123,136,180,120,155,128
129,130,102,129,146,123
| 123, 123

73,60,83,86,125,84,70 | 73, 70

167,188,126,107,125,163
97,111,130,155,126,109
| 167, 109

181,112,128,133 | 181, 133

180,132,119,143,102 | 180, 102

161,81,148,96,115
112,117,174,156,133
124,133,192,150,118
| 161, 118

143,109,146,125,108,116,144
161,83,179,124,78,99,178
115,113,170,92,107,84,140
| 143, 140
---
[[168 162 108  66 185 149]
 [159 142 116  79 185 125]] → 149

[[118 130 130 156 117]
 [122 102 114 178 144]] → 117

[[141 111 114 104 122]
 [ 78 102 105  93 108]] → 122

[[177 179 176 189  71 199]
 [110 110 112 110 144 113]] → 199

[[ 67 153 103 191]
 [113 118 144  89]] → 191

[[162  75 100 128]
 [148 123 107 129]] → 128

[[130 168 131 188 119]
 [149 146 122 188 125]] → 119

[[150 192 152 164]
 [189 129 125  72]] → 164

[[119 137 128 121]
 [123 148 113 188]] → 121
---
133  122  129  132  132  128
133  121  129  132  131  128
161  117  108  97  191  163
gives 121

115  117  91  131
158  129  182  126
gives 129

114  134  143  169  94
180  136  104  119  85
gives 136

89  128  78  179  185  85  88
166  126  194  68  67  159  177
gives 126

137  115  163  153
127  115  184  139
gives 115

149  136  121  141  100  63  156
130  139  74  135  108  83  164
145  149  103  135  93  82  172
gives 139

61  135  164  137
131  181  176  152
107  163  168  107
gives 181

93  103  124  150  137  191  88
116  134  152  116  124  141  102
gives 134

159  86  117  83  73  89  157
148  100  140  176  164  111  106
gives 100

110  120  127  124
103  160  192  91
gives 160
---
[[154  71 123 127 132 142]
 [140  93 123 122 130 132]
 [ 97 126 128  77 126 138]]: 130

[[113 162 178 125 104]
 [117 116  96  74  77]]: 74

[[186 104 127  82]
 [ 69  84 118  76]]: 118

[[160 153 103  97  63  83 112]
 [ 93 125 109  95 147 187 130]
 [185 112 135 127  99  79  99]]: 187

[[157 129  86 122 136 107 115]
 [175 145  97 111 196 122 115]]: 122

[[129 112 140 183 103]
 [173 141 154 131 129]
 [ 98 121 142 168 108]]: 131

[[116  93 109 130 137 178]
 [144 125 168 102 174 158]
 [130 141 147 128 149 125]]: 174

[[120 127 160 156 141]
 [ 91  72 115 156 141]]: 156
---
182  171  86  164 value 86

134  136  127  109  180
120  134  134  110  88
178  156  141  159  152
value 88

155  64  104  132  133  103  126 value 64

121  196  146  84  84  143
129  105  196  100  60  162
63  190  101  76  138  109
value 60

129  106  106  114  113  115  129
84  110  119  136  58  90  77
value 58

101  121  136  135  142  145  113
97  142  126  142  149  115  72
117  129  127  135  124  126  116
value 72
---
135  100  70  119  173  114
144  106  58  120  173  114
-> 135

123  135  146  123  135
114  158  182  145  133
-> 123

156  92  138  132  71  116
121  132  129  136  145  136
-> 156

76  172  176  171  89
118  192  102  133  118
-> 76

80  66  133  170  144
163  71  150  179  126
-> 80

126  143  89  152  74
125  111  104  152  173
-> 126

89  70  86  104  67
115  167  140  136  191
-> 89

136  112  117  89  79
197  179  162  142  80
-> 136

138  127  159  129  86  112  131
161  130  155  128  60  132  168
-> 138
---
Input: 126  150  73  174  89  122
Output: 174

Input:
192  108  59  159
147  94  60  172
Output: 94

Input:
127  135  126  138  125
96  154  105  127  142
73  188  88  110  146
Output: 88

Input: 181  119  129  133  126  165
Output: 133

Input:
119  93  128  75  146  183
105  146  166  151  95  122
Output: 151

Input: 94  70  79  123
Output: 70

Input:
147  148  147  165  136  139  103
143  147  144  184  148  127  93
144  126  149  117  110  137  148
Output: 110
---
108  111  106  150  137  115
137  125  159  143  108  120
76  97  141  112  107  146
=> 108

178  96  106  187
164  147  191  92
130  79  165  167
=> 178

141  64  156  191  135
184  131  133  93  135
129  109  125  195  151
=> 141

92  157  142  163  78
101  118  176  144  155
102  121  161  167  62
=> 92

160  138  144  70
136  169  156  111
82  101  95  157
=> 160

161  133  141  184  144  193  131
139  122  152  155  134  170  182
160  133  165  150  118  148  133
=> 161

133  148  132  113  117  140
191  138  107  112  123  137
121  128  120  84  149  129
=> 133
---
{"in": [125, 127, 95, 198], "out": "198, 95"}
{"in": [[160, 117, 86, 188, 167], [151, 155, 134, 130, 126]], "out": "188, 86"}
{"in": [71, 73, 160, 162, 160], "out": "162, 71"}
{"in": [178, 173, 174, 86], "out": "178, 86"}
{"in": [[123, 172, 161, 159], [175, 75, 80, 176]], "out": "176, 75"}
{"in": [[73, 94, 156, 159, 117, 160], [121, 169, 129, 146, 182, 190]], "out": "190, 73"}
{"in": [81, 181, 143, 179, 132, 149, 141], "out": "181, 81"}
{"in": [84, 139, 184, 142], "out": "184, 84"}
---
124	140	183	179	177	127	153: 124, 153

117	174	76	119	171
62	136	137	172	169
: 117, 169

195	189	144	168	130
84	148	100	150	86
: 195, 86

132	118	88	114	133	132	128
85	142	192	161	143	138	77
101	121	154	154	141	143	96
: 132, 96

159	138	72	145	170	105	123: 159, 123

120	93	62	123	157	174
118	145	152	138	129	111
166	107	101	137	186	167
: 120, 167
---
88  156  71  150
133  147  97  129
160  113  138  173
Answer: 88

165  130  127  113
61  131  155  139
71  169  134  112
Answer: 165

175  98  107  112  155  111
197  110  102  116  164  104
165  152  96  124  123  114
Answer: 175

130  95  108  83  110  102  96
131  104  131  98  137  133  120
144  106  122  73  117  117  94
Answer: 130

142  137  159  126  128  125
127  146  172  118  119  124
118  142  179  118  115  122
Answer: 142

131  136  127  137  123  117
115  75  99  120  136  147
121  114  144  118  121  144
Answer: 131
---
145  130  188  163
171  140  112  121
169  159  119  190
-> 163

86  129  103  148  183
61  108  135  122  151
85  129  103  148  183
-> 183

179  166  170  174  129  110  82
150  115  73  124  121  119  160
127  142  113  146  121  124  161
-> 82

121  105  158  160  137  117  149
161  179  86  85  108  169  96
83  75  184  187  174  77  184
-> 149

149  149  145  184  143
101  101  76  105  137
143  143  158  97  143
-> 143

135  125  159  187
129  144  91  115
121  114  129  113
-> 187
---
[[184 187  70  68]
 [ 67 198 172 173]
 [ 73 186  90  95]] ⇒ 186

[[ 70 122 102 112 164]
 [117 136 128 127 140]] ⇒ 128

[165 145  73 133 100 131 113] ⇒ 100

[115 172 139 132 144  72 126] ⇒ 144

[[138  86 137 126 100  87]
 [139 179 132 110 134 155]
 [138 144 133 116 116 135]] ⇒ 116

[[150 101 125 118]
 [179  69 117 103]] ⇒ 69

[[171  79  87  75  76]
 [160 193 194 196 198]
 [184  68  67  64  72]] ⇒ 67

[[159 133 169 137  87 183 113]
 [ 81  99 113 103 117 162  87]] ⇒ 117

[144 163 195 198 133 132] ⇒ 198

[166  87 191 196 197] ⇒ 191
---
127  157  183  136  94
94  142  107  90  59
-> 142

192  165  130  136
154  146  132  129
-> 146

158  94  128  173  107  151  121
150  108  123  192  103  178  84
-> 108

98  148  181  114  66
120  148  163  107  93
-> 148

121  115  139  154  165
90  79  178  182  194
-> 79

178  124  81  91
120  66  139  145
-> 66

135  153  192  164  125  154  121
147  153  167  109  110  149  90
-> 153

166  157  113  99  113  122  128
184  191  60  110  75  105  73
-> 191
---
Input:
155  136  146  136  186
152  127  140  149  173
168  115  127  155  155
Output: 155

Input:
69  146  112  123
172  90  130  132
Output: 69

Input: 173  178  98  75  72  87  106
Output: 173

Input: 158  189  125  114  149
Output: 158

Input: 69  113  136  148  104  98
Output: 69

Input:
113  121  123  113  111  84  89
110  193  151  164  145  143  171
108  152  111  78  93  159  118
Output: 113

Input:
122  186  163  94  143
138  157  183  130  147
Output: 122

Input: 109  111  112  187  177
Output: 109

Input:
119  150  160  187
176  88  91  141
128  119  112  109
Output: 119

Input: 128  124  91  106  126  65  112
Output: 128
